A single turn carries every row of the set below to another of its rows. Some are shown first; where does it send the rows asked next?
k_239: -1	-3	-7	5	7	20	1	26	4	-16	0	-9	20	7	20	-19	-16	-2	-12	1	3	10	6	-15	24	-4	10
k_182: 3	1	-37	8	-9	7	-9	-12	-11	-8	-16	-8	12	-6	-4	-15	0	-10	0	-11	-2	5	-7	-23	14	-1	14
k_866: 4	-7	-15	2	-8	-2	-5	-8	9	-23	-11	9	-3	-6	-6	-17	-13	-3	-2	4	0	4	-4	-11	25	-4	1
k_416: -1	7	-26	-5	5	-4	-4	15	4	-9	3	-15	28	9	6	-11	4	17	-23	-14	-4	10	-18	-14	12	-12	1
k_407: 2	19	-4	-10	-19	-8	4	-7	-21	-3	4	-33	12	12	-4	-26	-17	-8	-6	-2	-2	7	-4	-10	27	-5	2
k_642: -2	-6	-7	5	7	17	1	27	5	-13	8	-11	16	10	19	-13	-9	2	-17	-3	4	5	6	-17	23	-3	12
k_289: -15	7	-14	-2	-25	3	4	14	-15	0	2	-2	14	-3	4	-9	-10	-1	0	-15	-13	5	9	-4	14	-12	24
k_233: 9	20	-5	-2	-10	-6	5	-15	-21	-8	5	-33	11	9	-3	-21	-13	-11	-7	-4	2	9	-13	-20	29	-2	6
k_928: 7	9	-32	13	-7	6	-12	-10	-10	-9	-15	-4	15	-2	1	-16	9	-6	-3	-13	-1	5	-2	-23	15	10	12
k_619: 14	4	3	2	-10	-2	-5	-6	1	-22	-8	12	16	5	11	-25	-7	13	1	0	8	20	7	-6	27	13	-10
k_550: 6	2	-14	2	-8	-3	-7	-8	10	-27	-11	16	1	-3	3	-19	-7	1	-5	3	2	2	3	-12	26	4	-6
k_997: 4	10	-36	15	-4	9	-13	-11	-14	-12	-15	-7	17	-2	0	-15	3	-8	-7	-11	-9	9	0	-22	11	5	12
k_71: 10	-6	2	4	3	25	3	13	-5	-10	5	-16	28	13	20	-24	-4	6	-5	-4	3	17	15	-4	18	1	11
k_390: -10	20	-6	5	-5	14	7	0	-3	-19	11	7	11	-5	-15	-4	-2	3	-8	0	-17	19	-16	3	12	-15	2
k_11: 12	6	-5	2	3	-6	-8	8	-7	-11	2	-14	19	16	1	-16	5	24	-23	-12	-8	25	-16	-3	9	-12	-6
k_69: -4	-1	-11	4	11	19	0	23	4	-18	2	-7	18	7	19	-17	-15	-3	-14	3	-1	10	8	-18	24	-2	12
k_774: 6	15	5	5	-1	18	8	-1	-8	-17	10	3	7	2	-14	-9	-2	8	-2	3	-7	29	-11	4	12	1	-7
k_875: 6	13	1	-13	-17	-9	4	-12	-12	-11	3	-24	14	9	-1	-27	-19	-7	-3	6	5	5	-5	-11	35	-2	-1
k_372: -10	8	-30	-4	2	-4	-4	16	6	-12	0	-15	24	2	1	-13	-1	11	-19	-14	-1	9	-23	-21	19	-7	1
k_735: 8	2	-8	5	-5	-3	-6	-8	9	-28	-13	15	6	-2	3	-18	-12	2	-3	4	0	9	-2	-11	24	-2	-6
k_907: 9	8	-9	2	-8	6	8	-14	-6	-12	9	-24	8	22	-2	-37	-4	9	-8	-26	-1	26	0	-1	15	11	-10
k_394: -3	11	-31	-2	8	-7	-4	15	3	-13	0	-11	28	7	5	-11	-2	19	-24	-13	-8	15	-16	-18	13	-12	-1
k_722: -14	14	-18	-3	-17	3	5	14	-15	-5	-2	1	15	0	8	-12	-13	5	-1	-14	-16	13	20	-4	9	-8	19
k_694: -15	12	-7	2	-11	8	6	0	-2	-19	14	3	15	-6	-11	-2	1	1	-11	-4	-18	8	-16	3	19	-16	11
k_45: -3	14	-15	-3	-18	7	10	7	-17	-5	-6	-13	14	8	-1	-26	-1	10	6	-20	-9	26	23	0	5	-2	4
k_388: 10	19	-19	19	-7	8	-13	-8	-14	-14	-11	-16	17	9	-1	-24	18	3	-6	-19	-5	23	-3	-14	17	12	1
k_301: -11	19	-8	3	-3	14	6	0	-2	-19	12	7	15	-6	-11	-3	-1	4	-11	2	-20	16	-13	1	13	-12	3
k_65: 19	2	8	7	-11	0	5	-11	-13	-8	12	-9	1	19	3	-27	-11	8	-11	-16	-4	24	-9	1	13	9	-5
k_794: 4	12	2	-7	-9	-1	10	-9	-17	-12	10	-36	16	11	3	-22	-17	-11	-6	-2	5	7	0	-15	33	-4	8
k_313: -10	17	-10	1	-7	15	11	0	-1	-18	15	4	8	-4	-18	-2	1	2	-7	-2	-16	13	-12	5	12	-11	3
k_101: 18	3	0	3	-11	15	3	-1	-13	-3	12	-10	14	18	3	-33	-14	7	-4	-5	6	23	-7	-4	14	22	-8
k_798: 11	6	1	-1	-16	5	8	-10	-10	-4	15	-13	25	16	13	-28	-10	10	-1	-23	3	23	0	-1	16	18	-1
k_934: 5	17	3	-9	-10	-2	12	-14	-15	-11	14	-28	14	7	-4	-18	-16	-8	-4	3	4	8	-13	-11	30	-3	2
k_305: 5	1	-13	2	-2	-5	-5	-11	7	-29	-11	18	6	-4	3	-17	-14	3	-4	4	-4	9	4	-10	24	-2	-4
k_914: -12	11	-16	-4	-22	5	8	13	-17	0	1	2	10	1	-1	-10	-9	4	1	-15	-11	10	20	-4	7	-6	18
k_638: 13	2	-6	1	-17	18	1	-14	-12	-6	10	-21	24	19	3	-36	-3	4	-4	-13	-4	19	-1	7	13	11	-2
k_292: 8	16	2	8	-15	11	-2	-3	-9	-9	14	-17	8	24	1	-36	-1	7	-18	-15	-7	22	-11	3	20	13	-9
k_242: -13	14	-14	-1	-21	6	7	12	-16	-4	-4	-2	14	0	6	-14	-13	2	3	-17	-13	15	21	-5	7	-8	18
k_535: -2	12	-24	0	8	-5	-5	14	2	-12	-3	-16	27	9	4	-12	1	15	-22	-17	-7	16	-19	-18	11	-15	-1
k_337: 8	18	-2	-13	-14	-11	2	-5	-17	-6	8	-30	17	12	-3	-22	-17	-2	-11	4	4	7	-17	-13	28	-7	-2
k_189: 6	12	-31	18	-7	10	-14	-11	-13	-11	-20	-10	18	-1	1	-19	4	-8	-4	-12	-7	9	-2	-22	13	2	10
k_769: -10	-4	-11	4	2	11	4	27	4	-15	5	-10	14	3	17	-16	-13	-3	-12	-2	7	7	2	-24	30	0	12

k_928 goes to -> k_416
k_774 goes to -> k_619
k_242 goes to -> k_189
Now find these:
k_182 goes to -> k_372
k_907 goes to -> k_292
k_934 goes to -> k_875
k_305 goes to -> k_69

